128 stands for zero in the data rows.
What is the hidden score of each row? Scores go from 0 to 40, and 20 is about the middle. The score is a weighted sum of the row's numbers plus the product of two more (or one squared), each taken from its middle value.
[153  95  98  95 147 127 137 103 144 113 124 161 127 134 123 126] 18
[167 101  95 116 146 123 157  84 129 129 149 145 171  83 127 143] 24
[120 128 112 137 102 134 118 138 126  96 152 114 118 129 146 115] 23
[114 129 136 136 168 117 137 139 163 149 104 125 107  97 115 112] 25
[ 98 142 201 133 137 117 162 140 147 124  81 104  81  93 117 119] 21
[141 130 131 142 153 135 151 146 163 126 115 125 134 116  88  91] 24
[113 131  97 140 151 109  98 133 134 123 132 144 112 140 126 112] 30
[124 177 165 109 131 141 157 134 137 157 104  86 125 122  95 139] 17
[180 153  50 155  37 103 147  75  69 142 248 255 155 169 255 188] 6
[ 68 167 135 198 140 100 152 129 128 154  74  82  80 121 106 195] 15
[ 92 142 128 155  86 122 123 132  86  89 167 140 150 128 155 132] 23
[ 95 137 108 139 109  91 119 105  74 136 149 112  98 148 134 160] 22
[149 138 121 123 161 143 130  99 169 123 111 133 122 147  97 118] 27
[153  81 114 115 144 107 110 147 133 105 146 149 147 122 128 102] 28
[164 107 110  81 131 141 114  98 154 137 114 158 134 107 128 140] 10
[168  94 133 118 138 108 134 145 158 124 134 142 145 112 128 133] 16
[189  85 127  75 140 184  95 143 137 103 146 170 151 123 121 140] 7
[ 57 174 145 159  49 114 151  76  11 122 160 156 114 191 172 170] 13
[118 131 123 134 181 106 134 139 147 130 111 161 110  96 119 138] 22
[113 129 115 119 138 116 117 120 139 154  96 130 137 114 141 152] 16
[116 133 106 124 140 159 136 148 130 142 121 122 103 129 111 118] 29
[106  98 144 128 116 110 148 136 138  66  89 139 151  77 108  97] 26
[133 102 150 126 120 130 133 146 152 120 102  93 125  86 103 140] 18
[118 133 140 183  40  97 109 123  32  41 175 155 145 126 167 144] 24
[ 97 136 147 156  58  73 115 122  38  40 183 148 163 134 186 140] 15
[115 174 129 113 156 142 156 140 164 168 119 105  93 144 140 122] 11
[151 104 121 112 144 119 107 127 153 106 121 147 120  94  92  97] 23
[132  92 137 147 157  99 135  96 136 130 158 130 143 109 109 144] 20
[139 137 155 125 147 157 159 122 137 146 109  92 112 101  91 131] 26
[146 136  98 114 145 117 146 129 129 133 110 110 130 147 148 159] 25
[143  96 111 155 153 116 124 111 128 117 135 155 129 105 113 126] 25
[202  73 137  91 111 147 155 139 129 113 169 143 148 138 111  86] 16
[150  95  98  94 148 143 125  98 158 114 130 139 125 113 118 118] 20
[115 147 141 148  69  76 118 108  39  52 218 148 143 132 178 142] 2
[133 139 135 134 121 169 126 130 146 102  98 105 153 116 115  71] 24
[168  88 150 124 100 117 130 130 161 109 140 103 138  72 109 110] 18
[140  98  93 141 107  73  91 104 118 107 160 185 101  87 175 103] 29
[ 98 153 137 157 145 141 172 135 160 135  88  94  60 132  80 134] 21
[128 110  96 135  85 122 110 128  82  88 166 166 132 142 138 119] 29
[140  96 156  64 109 170 122 140 155 142 128 142 140 112 137  79] 13
[ 73 129 124 153  86  70 106 112  76 151 172 129 161 135 147 160] 23
[124 162 122 144 173 141 128 117 141 197 115 118 104 141 116 162] 19
[ 83 172 134 166  44  79 121  84  55  99 180 126 136 162 193 156] 4
[174 103 139  80 133 136  96 150 152  95 127  95 159  92  94 132] 21
[187 115 142  50 166 185 106 104 159 127 143 134 137 114 107 100] 28
[126 132 163 154 149 147 137 136 129 181 111  87  90  99  96 137] 24
[ 64 219  76 151 171 120 143 122 136 243  74 115  56 255 164 175] 19
[160 143 112 116 166 140 176 124 156 169 121 125 126 126 124 142] 19
[ 82 149 128 137 151 121 122 151 155 208  97 116 115 182 125 153] 16
[123 135 138 162  56 106 119 137  71  73 202 164 134 142 142 137] 22
[141 115 109 111 108  96 127 119 154 111 152 148 145 107 137 120] 17
[178 111 122  77 143 140 101 111 162  84 146 151 161 118 109 114] 20
[165 130  89 113 127  97 119 141 156 143 131 156 130 165 148 107] 22
[130 106 111 106 124 148 110 135 146 100 152 126 158 119 114  93] 22
[161  90 108 141 147 102  96 104 136 114 167 169 129  85 122 141] 18
[128  91 136 193 115 137 141 128 137 128 108 120 119 111  84 148] 7
[107 128 145 131 166 109 158  91 139 106 168 138 146  87  95  90] 6
[101 159 127 151  71  68  78 122  58  94 160 105 127 181 179 150] 16
[ 65 211 143 122 150 151 165 146 128 214  74  69  59 237 148 178] 16
[110 103 132 131 145 127 109 143 141 132 102 134 101 121 128 132] 22
[111 195 134 105 108 165 153 135 105 147 109  89 143 189 134 162] 17
[105 126 138 137 153 157 110 146 127 173 119 107 121 151  93 144] 18
[125 148  87  92 161 158 126 123 132 161 125 129 128 161 107 135] 19
[121 164 140 153 102 139 172 139 121 128  89 107 144 121  97 119] 23
[121 169 138 121 151 154 122 127 147 139 114 139 140 125 118 127] 18
[147 140 131 142 137 112 121 132 152 131 111 121 146 110  81 116] 21
[ 70 178 116 124 174 143 140 141 138 222  90 127  81 185 128 168] 14
[168 142  74 165  45  46  95  76  94 130 227 216 143 192 245 162] 5
[184  94 100 111 155 155 121 125 146 118 151 118 137 134 141 132] 27
[154 103 143 110  94 124 112 129 102 107 149 135 160 134 146  98] 18
[209  64 109 105 122 114 136 126 141 129 131 175 169 100 119 123] 11
[113 119 119 166 174  96 154 112 140 151 124 110  89 112  94 134] 27
[158 115 105 103 120 112 151 101 112 113 144 143 161 109 153 119] 19
[139 134 122 107 132 168 138 162 154 141 104 115 112 114 102 142] 15
[112 182 124 121 130 184 178 123 128 192 112 103 106 176 125 142] 14
[139 124  86 152 149  98  97 149 135 129 120 100 151 137 112 147] 29
[146 113  95 131  92  90 121 113 107  92 161 150 178 111 170 101] 17
[ 98 160 113 153 129 100 140 160 136 152 103 107  85 128 110 139] 35
[ 93 131 131 135 148 137 168 151 125 168 118 136 134 118  94 114] 31
[157  81 140  51 138 165  92 132 144 108  99 114 136  98 102 109] 23
[171  97 110  82 137 153 119 120 138 124 140 160 162  99 124 117] 17
[132 125 119 141 165 135 110 131 147 134 133 121 138 104 100 108] 25
[ 62 194 101 185 128  90 172 145  73 140 114 119 128 214 178 179] 27
[ 49 177 117 168 158 131 168 156 144 192  60  78  65 213 111 178] 19
[185  95 150  28 116 179 149 128 155 119 166 132 177 111 137 113] 5
[ 87 115 153 134 122 125 162 174 160 129 107 110 114 117 101 111] 36
[ 69 170 138 135 164 156 145 153 154 167  86 124 110 150  88 131] 19
[109 159 132 168  64 126 107 117  98  99 181 131 130 145 174 149] 13
[124 169 143 134 147 124 152 150 148 153 101 103 124 158 106 136] 19
[149 145 141 120 110 110  88 112 114 139 162 120 141 118 160 164] 16
[144 101 144 126 164 127 112 148 139 123 108  93 114 107  83  92] 31
[117 116 122 155  84  82 110 124 105  95 152 135 132 107 165 161] 21
[ 78 120  99 160  85 102 115 120  84 108 156 111 124 181 177 156] 26
[145  89 122  95 131 128  91 148 137 142 145 126 124 158 144 153] 15
[176  96 132  65 138 152 140 128 170 148 155 144 134 124 122 104] 10
[125 115  85 137 176 123 110 119 173 174 119 150 118 133 121 116] 24
[ 78 160 126 168  42 184 103 112  42  97 157 138 134 195 187 150] 19
[164 118  69 137  84 108  78  65  79  88 217 231 188 150 225 143] 13
[123 103  96  86 137 135 104 127 172 154 111 149 112 113 117  84] 28
[150 103 118 179 123 100 136 121 121 134 143 140 153 101 141 143] 24
[119 104 115 134 160 127 134 139 156 115 113 120 141 119 100  84] 29
[ 87 207 127  84 170 126 142  99 155 192  82 118  87 169 119 142] 14
[123 179 168 135 164 119 135 153 141 145 108  62  93 150 115 169] 26
[147 101 117 124 118 116 116 100  97 103 159 159 145 118 138 145] 20
[129  64 133 118 142 164 123 127 140 107 103 128 139 118 111 121] 20
[ 78 170 164 158 174 113 151 144 151 158  82 109  90 130 123 140] 22
[ 62 176 130 109 162 170 146 179 130 217  63  86  79 228 157 193] 13
[134 154 108 106 143 135 143 133 152 135 102 128 121 128 123 120] 21
[174  95  95  74 112 143 113 127 129 123 155 161 175 130 154 111] 17
[104 194 177 128  36 102 127 105  26  93 173 135 163 132 203 174] 7
[144 113 118  98 106 125 141 122 153 144 129 133 163 127 165 125] 13
[ 68 169 176 166 135 114 144 147 163 125  79 108  99 138  92  96] 22
[128 114 113 108 128  95 104 126 135 116 130 138 129 109  97 121] 21
[185 114 117 135 139 111 117 120 123 100 167 146 169  82 127 122] 24
[176 118 138  48 162 172 139 113 159 164 144 144 135  77 109 109] 12
[103 186 108 163 112  89 129 147 113 150 134 109 132 150 194 175] 21
[135  79 167 124 141  94 147 107 167 129 125 104 128 105 103 133] 18
[160 142 127 115 151 126 118 103 142 147 147 122 120 106 133 133] 20
[141 135 123 109 159 127 133 154 130 152 125 129 143 126 126 182] 11
[140  78 136 148 136 107 125 139 150 125 125 139 127 108 132 134] 19
[177 120 132 158 128 106 140 111 144 139 128 135 135  95 104 123] 23
[135 128 144  93 125 118 109 124 145 105 148 130 119  93  90  71] 13
[120 125 148 123 120 149 119 136 161 114  78  68 114 109 105  97] 27
[150 114 151 101 153 187 138 124 166 136 135 123 124 105  97  95] 17
[115 109 134 139 146  99 138 137 149 110 127 139 148 106  85  98] 26
[ 48 212 128 114 179 141 182 112 140 211  71 111  61 238 147 167] 14
[161 100 137 107 100 137 135 121 128 131 133  98 128  94  82  76] 19
[135 143 105 157 163 124 110 153 165 125 118 122 133 109 106 138] 25
[147 115 141  90 144 139 150 140 158 110 117 125 123 133 123 113] 18
[121 111 124 136 120 143 150 151 149 143 112 126 138  96  70  95] 30
[148 139 114 122 139 128  98 168 143 151  97  85 142 129 127 137] 27
[129 119 113  88 136 157 178 143 149 164  96 122  80 128  92 126] 19
[196  90  89 105 107 145  92 106 150 103 112 133 145 131 141 104] 30
[ 83 187 132  82 150 147 115 159 129 187  77  92  97 188 136 144] 19
[135  91 142 108 109 120 124 145 146 116 106 104 152  92  98  90] 25
[104 171 148 196  30 110 125 133  54 122 188 135 118 142 210 193] 16
[115 120 124 127 146 114 111 160 142 107 103  92  89 114 106 122] 32
[117 146 127 142 148 155 144 107 163 154 101 136 115 125 125 110] 20
[142 124 165 146 150 116 119 143 138 107 102 146 139 100 111  90] 28
[115 131 119 160 143 102 152 126 155 146  87 110 132 118 111 155] 17
[156 119  55 151 174 115 118 117 152 138 120 165 153 135 138 143] 23
[129 125 117 123 137 152 143 127 139 126  97 115 101 140 102 107] 25
[148 118 125 110 149 115 137 124 138 118 155 136 105  86 136 102] 15
[134 150 142 113 134 148 163 126 156 157 102 156  98 160 133 114] 13
